In the rows, zero is written as 128.
One turn moves every row onto another: examples first, then more rows asked
nuved: [115 144 156 142 148 115 141 154 157 101 108 125 151  99 127 123 129 130
 101  91 125 131 115 138 156 143 102 134 140 144 160 103 139 108 178]
ras: [120 147 133 119 126  90 122 141 159 119 118 142 151 130 107 126 121 142
 127 114 134 128 144 128 175 147 104 108 152 147 171 107 128 134 170]
pes: [119 152 140 135 161  99 115 158 158 131 111 140 130 115 120 146 138 147
 129 123 109 130 127 120 178 138 112 126 152 137 167  99 138 145 133]
nuf: [136 143 150 126 153 102 114 161 152 106 115 127 155 105 126 121 132 129
 119 119  99 132 125 149 151 139  92 120 153 144 161 109 125 124 161]
bedib: [117 159 118 112 114 126 123 163 138 113 118 138 146 134 118 136 141 134
  91 122 124 143 133 122 144 103 109 116 160 129 160 121 140 149 152]
Nop: [105 141 156 146 165 100 129 142 162 127 107 146 131 109 117 157 142 140
 112 100 132 129 103 122 165 131 107 140 153 138 157  86 158 133 158]
Ton: [127 136 119 132 127 127 109 148 131 125 102 126 138 114 140 133 157 129
 108 109 106 135 126 136 141 103 116 106 143 124 133  77 141 138 146]
Getat: [123 152 130 116 122 128 119 163 144 111 125 135 138 141 117 138 146 137
  95 124 112 144 128 135 138 100  95 114 173 133 146 110 143 133 152]
Lan: [102 128 148 142 134 112 128 138 145 117 122 145 134 110 111 148 142 131
 104  83 142 134 107 122 143 122  95 140 165 147 138  79 161 124 174]
buf: [104 146 144 140 135 121 124 148 129 132 107 140 120 106 110 128 144 118
  94  79 126 116 123 110 148 140 111 154 128 133 153 111 140 137 169]
lezar: [102 133 146 133 143  95 133 129 157 128 114 153 142 128 107 128 122 127
 114  91 133 126 123 138 166 153  98 132 142 128 155 106 135 129 191]
zomer: [119 160 120 112 120 120 115 159 136 125 120 142 136 148 123 133 127 124
 107 116 122 134 131 112 144 107 100 116 147 118 157 117 129 148 146]
zus: [ 95 148 141 147 124 127 142 151 143 102 114 129 148 118 125 139 146 142
  93  87 139 130 115 129 167 136 128 141 135 134 152  95 150 118 176]
losuk: [115 141 136 138 124 104  94 166 122 123 115 130 126 118 120 151 131 141
  95  95 126 124 143 127 142 120  93 111 126 129 133 100 124 136 156]
Sisi: [108 146 153 145 166  95 127 146 169 125 106 142 134 110 114 156 140 144
 117 115 119 128 111 124 172 134 110 135 150 139 163  90 154 136 150]
farik: [108 136 148 129 138  88 129 131 163 122 116 148 146 128 101 130 117 131
 125 100 128 125 130 133 168 154  98 124 149 135 162 108 133 130 186]
kur: [120 153 125 118 129 123 114 159 143 126 124 144 128 152 125 138 133 130
 110 120 103 138 122 126 143 102  89 116 159 120 144 103 137 135 142]
sefuv: [123 134 119 136 132 128 109 148 134 127 104 126 136 114 142 130 155 128
 103 112 106 139 122 134 144 107 115 110 132 129 130  75 148 143 151]
Mos: [113 143 138 125 137 107 136 129 157 125  93 147 145 100 114 123 145 120
 119 105 100 129 109 116 161 139 125 136 154 148 177 105 154 147 170]
kog: [119 140 130 134 126 104  97 164 121 124 113 131 130 115 124 150 130 145
  98  97 125 123 144 129 142 114  95 109 136 123 135  99 116 133 148]
pob: [ 94 138 123 136 114 114 106 149 119 117 113 147 145 138 117 153 154 153
 108 102 120 135 123 125 162 121 138 112 147 128 142  98 133 155 157]
Teko: [113 130 119 128 107 123 114 147 127 114 121 138 144 117 109 116 144 135
 109  92 120 137 143 132 134 116 111 103 171 141 132  92 123 138 163]
gure: [101 139 121 133 116 113 106 147 119 122 110 147 144 135 115 152 157 151
 109 104 125 131 131 128 159 116 136 108 152 122 144  99 127 150 151]
selu: [123 147 127 116 128  98 123 136 155 119  99 152 154 100 117 130 150 127
 120 119  97 136 119 130 159 127 114 118 166 159 177 100 153 149 161]
gula: [109 146 143 129 138 114 138 131 151 128  92 148 135 100 113 123 150 117
 110  89 110 125 108 117 159 141 126 143 149 146 171 105 154 144 175]
viram: [105 123 136 140 145 115 126 127 138 135 112 151 141 128 129 130 140 116
 104  95 120 130 104 141 153 135  99 144 130 115 136  92 147 130 183]
pov: [112 125 124 132 110 127 111 148 126 111 124 136 143 117 109 114 142 130
 111  91 123 143 137 126 133 122 109 105 167 148 129  92 129 140 168]
peri: [124 142 156 138 152 108 134 155 162 102 108 122 154  96 121 119 127 128
 107 106 118 131 121 136 152 144  98 129 143 146 165 110 135 112 172]

Ton goes to kog
farik goes to Mos
pov goes to sefuv
And these:
gula goes to nuved
ras goes to selu
buf goes to zus
bedib goes to Getat

One turn moves every row onto another: examples first, then more rows asked
kosep: [143 122 144 145 143 118  87 109 137 132 106 112 121 126 118 118 106]
kolip: [ 89 137 143 134 142 110 120  97 110 127 103 150 118 142 121 125 121]
pazud: [128 128 141 106 137  99 110 122 113 131  93 122 123 142 111 135 108]
Gize: [110 126 138 155 153 109 143 114 165 133  96 121 112 145 118 132 123]
fosi: [134 125 147 127 134 107 104 108 114 130  93 107 121 135 111 148 102]
pugu: [101 123 128 162 134 100 128 114 133 151 112 135 110 126 126 102 113]
lofis: [107 133 127 125 149  92 128 138 151 141 105 114 113 141 123 120 123]
Lil: [124 127 142 128 142 115 108  99 107 136 102  94 115 125 121 129 106]
fad: [ 93 128 155 140 121 108 126  89 130 141  98 132 115 122 116 144 100]
Gose: [114 132 133 185 144 110 114 100 125 126 104 133 112 132 122 120 116]
kade: [111 114 145 148 121 105 116  87 119 130 101 117 106 116 110 136  94]
Bara: [106 135 133 140 131  91 131 121 154 138  89 149 106 123 115 112 103]
Peta: [122 136 137 164 153 108 112 114 144 122 102  98 115 138 121 146 120]
lif: [103 127 131 119 139  96 117 108 107 118  98 148 109 139 111 113 115]
rafel: [136 127 138 117 144 108  97 125 141 135 103 128 120 130 118 104 111]
Rit: [107 130 128 153 155 108 121 120 137 141 115  95 111 136 132 119 127]
niti: [122 139 137 137 146  93 119 133 159 121  89 117 116 143 113 147 116]
Zoso: [134 123 138 133 146 116  95 113 135 140 112 112 118 124 124  99 110]
fize: [110 130 137 158 158 111 140 111 160 128  95 120 110 145 119 130 125]
Gidid: [115 113 141 139 121  94 112 107 113 123 100 144 117 139 101 142 104]
korup: [ 93 123 150 139 123 103 121 102 118 141 106 149 124 142 112 142 112]
nuz: [119 129 135 107 144 106 113 114 106 138 101 108 115 133 122 116 112]
Mis: [107 127 135 159 159 111 141 114 155 132 100 122 114 149 120 127 129]
bakuv: [145 126 144 130 141 108  89 121 144 126  98 128 124 133 112 121 107]
lodub: [119 144 138 161 141 101 117 107 146 112  81 148 109 129 113 131 106]
fasok: [108 124 135 157 154 108 142 117 160 136 102 123 114 148 119 128 126]
sugo: [ 88 144 150 134 140 115 125  83 123 126  94 133 109 122 123 127 109]
dur: [ 99 129 136 129 141 107 121  87 111 123 100 121  99 115 120 108 104]

korup goes to fad
Peta goes to Rit
Gose goes to pugu
And these:
kade goes to dur
bakuv goes to kosep
fosi goes to Lil
Gize goes to fize

One turn moves every row onto another: examples first, then more rows asked
gezi: [123 149 139 137 110 127 129 119 113 129 144 160 140 126 128 116 103 127]
zano: [109 142 149 132 130 117 142 104 113 135 143 161 133 135 129 106  98 143]
kita: [ 84 119 108 154 155 118 119 141 123 116 130 153 145 137 123 117 122 146]
busas: [106 137 146 133 106 134 135 131 123 122 124 142 148 119 125 127  98 135]
Vor: [ 96 129 106 134 157 104  98 128 131 141 148 154 144 129 124 133 120 144]
pefot: [109 127 122 147 144 117  96 119 124 132 134 151 149 117 122 106 152 140]
miva: [ 89 136 121 129 165 114 113 116 127 150 151 154 147 116 133 127 130 154]
Fubi: [100 136 105 141 148 127  91 119 128 140 139 149 145 120 135 118 143 142]
Todam: [102 128 117 157 138 128  96 133 128 138 140 161 139 118 120 110 144 144]
Vedet: [ 76 118 120 150 162 111 123 133 116 125 130 146 141 124 125 108 128 149]
fen: [101 136 138 137 125 124 135 103  94 118 117 149 138 116 110 136 108 140]
nazan: [102 135 137 130 107 126 133 129 114 119 136 155 135 123 139 110  96 132]
lol: [ 96 127 145 124 106 129 120 122 109 124 116 150 160 125 136 130 108 137]
Pogu: [ 83 120 107 145 152 105 102 141 125 126 132 148 143 126 119 128 122 144]
Kas: [ 94 124 110 153 163 126 118 128 131 134 123 131 150 141 120 124 124 142]
ker: [101 123 146 128 109 125 127 116 108 144 135 157 140 136 142 107 103 134]
vog: [100 118 115 148 140 113  90 134 135 147 140 148 136 121 117 116 133 141]
Geti: [108 120 129 142 162 119 120 120 140 139 127 131 159 134 113 126 131 146]
guda: [113 131 147 116 111 122 122 105 126 117 127 151 146 125 138 110 111 144]
sas: [114 153 150 145 128 122 134 110 106 117 123 156 152 125 110 127 110 139]
Bimo: [ 82 126 108 158 152 126 106 133 118 132 127 144 137 124 127 108 135 143]
mufik: [105 156 143 134 119 130 138 125 113 130 140 156 146 118 125 137  94 135]
Nim: [104 118 124 147 155 129 121 131 149 148 135 140 149 138 116 129 121 150]
lak: [ 96 137 110 129 154 122 104 123 136 140 151 162 151 122 134 137 127 152]
Fupu: [ 94 143 154 144 118 132 131 123  98 145 126 156 152 121 120 136 105 137]
Bol: [115 133 141 133 129 123 140  93 103 137 132 150 129 129 114 124 102 138]
naru: [ 98 125 142 126 109 131 124 103 105 127 119 146 130 105 122 123 115 144]
rogul: [116 143 140 136 121 120 127 111  97 133 135 165 154 144 128 125 104 126]
gasu: [ 85 142 155 132 115 128 130 119 112 125 122 153 141 103 126 122 110 153]
lasal: [101 120 120 153 154 114 105 135 138 151 136 140 143 131 106 130 122 143]
legu: [ 95 135 111 137 163 128 112 117 137 156 143 140 146 131 132 130 125 148]
Vuri: [111 126 133 113 118 121 127  91 109 127 131 151 131 123 132 120 107 140]

Todam goes to lak
zano goes to sas
And these:
miva goes to Geti
Bol goes to fen
lol goes to ker
Fubi goes to legu
vog goes to Vor
mufik goes to busas

One turn moves every row onto another: examples first, then more rows asked
zirer: [134 127 136 129 121  76 120 101 127 133 106 115 141 131 118 117 105 144
 111 102 104 127]
Nadi: [127 134 143 124 130  88 140 124 129 152 111 130 153 120 127 114  98 132
 116 111 120 122]
nono: [149 140 113 104  87 112 121 129 130 127 120 112 161 110 123 124 122 137
 128 103 118 148]
Vaku: [166 136 117 121 115  66 110 129 130 151  99  99 167 116 155 122 120 105
 130 114 118 132]
mefo: [148 133 132 113 101  92 111 144 129 138 124 109 157 105 133 128 105 115
 109 105 136 149]
Pizoz: [146 117 126 141 124  77 101 136 116 137  91 112 149  97 126 104 138 140
 124 111 109 130]
giso: [167 144 111 109  98 104 128 124 126 123 106 109 163 105 133 141 112 135
 118 108 127 137]
fuv: [168 119 123 124 131  94 131 111 118 137 123  96 177 106 123  98 115 136
 157 125 135 148]
gog: [151 116 134 129 129  80 108 134 118 134  88 106 145 102 126 105 147 141
 121 111 115 133]
sok: [158 113 112 132 121  91 153 105 125 135 128 112 169 123 140 106 128 138
 140 125 106 154]
Sisin: [125 138 136 142 133  77 125 123 124 153 101 117 155 118 114 116 121 135
 141  95  98 138]
Miru: [130 133 120 123 123  92 124 111 119 123 110  78 155 102 148  89 122 117
 138 120 115 151]
suziv: [130 127 123 130 132  95 130 116 120 125 103  82 161 102 152  89 118 120
 139 120 126 146]
seni: [162 131 108 114 114  68 108 134 133 151 106  96 163 117 154 117 120 107
 130 102 126 132]
Rero: [135 141 133 135 121  76 124  94 110 147 107 120 157 115 121 125  95 134
 119 110 106 128]
sikob: [151 118 100 130 139  95 137 114 124 148 130 103 159 126 116 121 129 140
 147 106 125 154]
Suz: [155 137 122 131  93  94 107 118 135 118 125 119 173  96 126 125 103 136
 135 111 133 143]
dipid: [167 103 129 130 136  87 151 116 130 128 125 112 161 131 130 119 124 134
 139 118 124 150]

nono goes to dipid
fuv goes to Sisin
And these:
sikob goes to Nadi
giso goes to sok
Vaku goes to Miru
Pizoz goes to seni

One turn moves every row onto another: examples first, then more rows asked
Nozus: [133 114 122 139 122 150 127 148 119  99 151 139 138 119 113 139 113 110
 145 114 136]
Siz: [117 133 134 151 141 115 124 137 122 134 126 122 147 127 146 132 153 130
 115 113 137]
zufut: [134 109 137 141 136 104 116 147 114 126 140 107 149 127 147 133 136 134
 145 114 104]
vilub: [123 134 125 149 132 117 117 147 120 137 134 108 148 119 146 129 146 117
 144 110 110]
tebak: [136 117 123 130 119 142 139 139 131  95 149 120 134 111 109 152 117 123
 152 125 122]
gepib: [117 124 121 144 144 133 141 142 103  99 143 148 129 115 108 152 135 106
 133 115 152]
satul: [125 113 117 132 141 134 150 146 123 105 138 142 126 129 108 151 125 130
 124 121 158]
mitu: [124 104 133 137 142 132 118 151 123 137 137 106 150 118 138 135 156  97
 137 124 118]
vipav: [115 117 127 128 140 132 152 144 114  98 133 135 135 112 115 174 144 113
 135 133 150]
nebe: [110 118 123 130 134 117 156 147  97  91 144 140 124 120 127 165 129 115
 139 117 145]
tago: [125 110 140 136 143 102 158 126 124 129 142 116 135 133 139 135 141 143
 125 120 121]
Semeb: [116 117 112 129 148 132 143 154 110 105 138 136 125 118 110 159 142 110
 128 122 159]
Gimez: [123 130 129 137 123 110 131 152 118 136 136 109 151 126 156 135 141 126
 148 113 108]
vobu: [124 118 128 137 131 129 155 137 112  96 147 150 130 127 115 149 117 131
 131 116 150]
bedo: [119 115 130 125 131 128 155 135 121  91 138 132 130 117 119 170 132 130
 127 130 150]
Kag: [133 114 135 139 139 107 109 151 108 128 145 108 152 120 143 131 150 123
 144 116 108]
fusip: [117 128 137 139 132 108 138 141 120 134 128 124 151 134 156 138 148 140
 119 116 135]
Vebab: [135 111 110 121 120 134 144 155 124 101 152 122 126 124 116 146 111 126
 151 117 126]
naluk: [126 109 123 124 112 135 142 152 113  92 151 131 133 124 132 152 107 118
 151 116 129]
gokid: [140 112 137 144 139 113 113 149 115 134 140 116 157 127 137 126 141 131
 145 115 108]
Zivo: [114 111 115 119 137 120 156 151 112  97 140 131 119 125 124 165 130 126
 128 122 153]
fav: [122 117 128 139 143 139 148 133 124  98 129 137 132 116 106 165 132 123
 129 129 151]
Nolof: [119 110 141 141 150  96 123 143 106 124 131 117 145 129 150 144 153 135
 122 118 129]
kilan: [132 119 120 132 128 146 137 148 124 101 143 123 139 106 105 157 128 105
 159 127 122]
lev: [114 115 135 132 152 100 150 140 106 131 142 111 136 118 141 145 166 113
 132 123 122]
fimu: [130 117 123 119 117 136 144 149 120  94 152 118 137 106 118 162 128 113
 158 128 121]
Labed: [122  97 137 121 126 116 134 147 125 125 142  97 141 127 159 143 141 119
 135 123 111]
fivi: [128 117 136 151 160 119 141 130 122 141 137 124 143 123 118 127 157 121
 126 120 127]
rivu: [131 133 131 142 122 118 122 143 126 135 142 113 152 124 146 121 140 133
 138 111 113]
Bedoz: [119 114 117 132 125 139 129 158 105  95 148 128 132 111 125 155 124  93
 153 116 131]
sano: [126 115 106 118 126 132 137 164 112 101 153 116 124 112 118 153 128 106
 156 119 127]
Meki: [126 109 143 147 151 102 126 141 113 129 127 125 150 136 144 139 145 143
 123 118 130]
duru: [137 118 108 130 130 146 131 157 123 108 151 128 131 116 102 140 123 110
 151 118 131]
leb: [125 113 142 145 154 105 119 145 107 131 131 126 154 128 140 138 158 132
 122 119 134]
Folel: [109 129 132 145 143 107 133 145 113 135 120 118 146 128 155 145 154 124
 125 115 132]
mumog: [136  99 138 140 133 134 126 137 140 134 137 110 148 133 137 124 132 126
 129 121 117]

Semeb goes to sano
kilan goes to vipav
And these:
rivu goes to Siz
tago goes to mumog
Meki goes to gokid
nebe goes to naluk

One turn moves every row onto another: examples first, then more rows asked
potu: [150 141 117 137 134 126 145 111 140 123 140 133 146 149 117]
batom: [131 139 128 133 134 126 132 120 124 137 119 130 142 108 106]
fud: [131 137 130 115 132 120 129 111 123 136 113 135 145 111 107]
nulu: [151 124 143 100 143 117 110 126 133 124 133 132 137 152 142]
Muvuv: [138 125 141 113 112 146 139 137 131 110 108 113 137 148 133]
gud: [119 131 138 111 105 137 124 107 129 137 133 149 138 140 144]
Zipid: [153 126 123 135 117 129 126 120 108 111 109 151 124 131 137]
zozu: [125 116 137 126 119 134 104 116 138 129 156 121 136 150 125]
keka: [123 130 104 130 132 131 116 115 128 124  95 126 144 154 135]
kos: [129 116 134 127 116 136 101 116 138 134 149 118 131 151 123]
modu: [132 121 128 106 116 143 133 136 113 112 102 117 134 146 138]
bapa: [146 143 118 135 130 124 141 115 147 121 139 135 148 152 115]
sud: [130 132 148 145 139 133 123 135 150 121 122 130 149 123 139]
naken: [149 126 130 133 118 123 127 121 107 104 109 150 123 136 135]
nor: [131 122 128 138 123 137  93 113 132 126 143 119 126 148 122]
bizon: [130 119 132 108 116 142 132 136 120 107 100 115 137 144 133]
rifos: [134 136 124 137 133 121 132 123 127 137 115 133 144 112 105]
zife: [145 126 146 101 144 116 112 122 127 121 132 127 141 151 146]

zife goes to bapa
modu goes to zozu
And these:
batom goes to bizon
keka goes to gud
nor goes to fud
nulu goes to potu

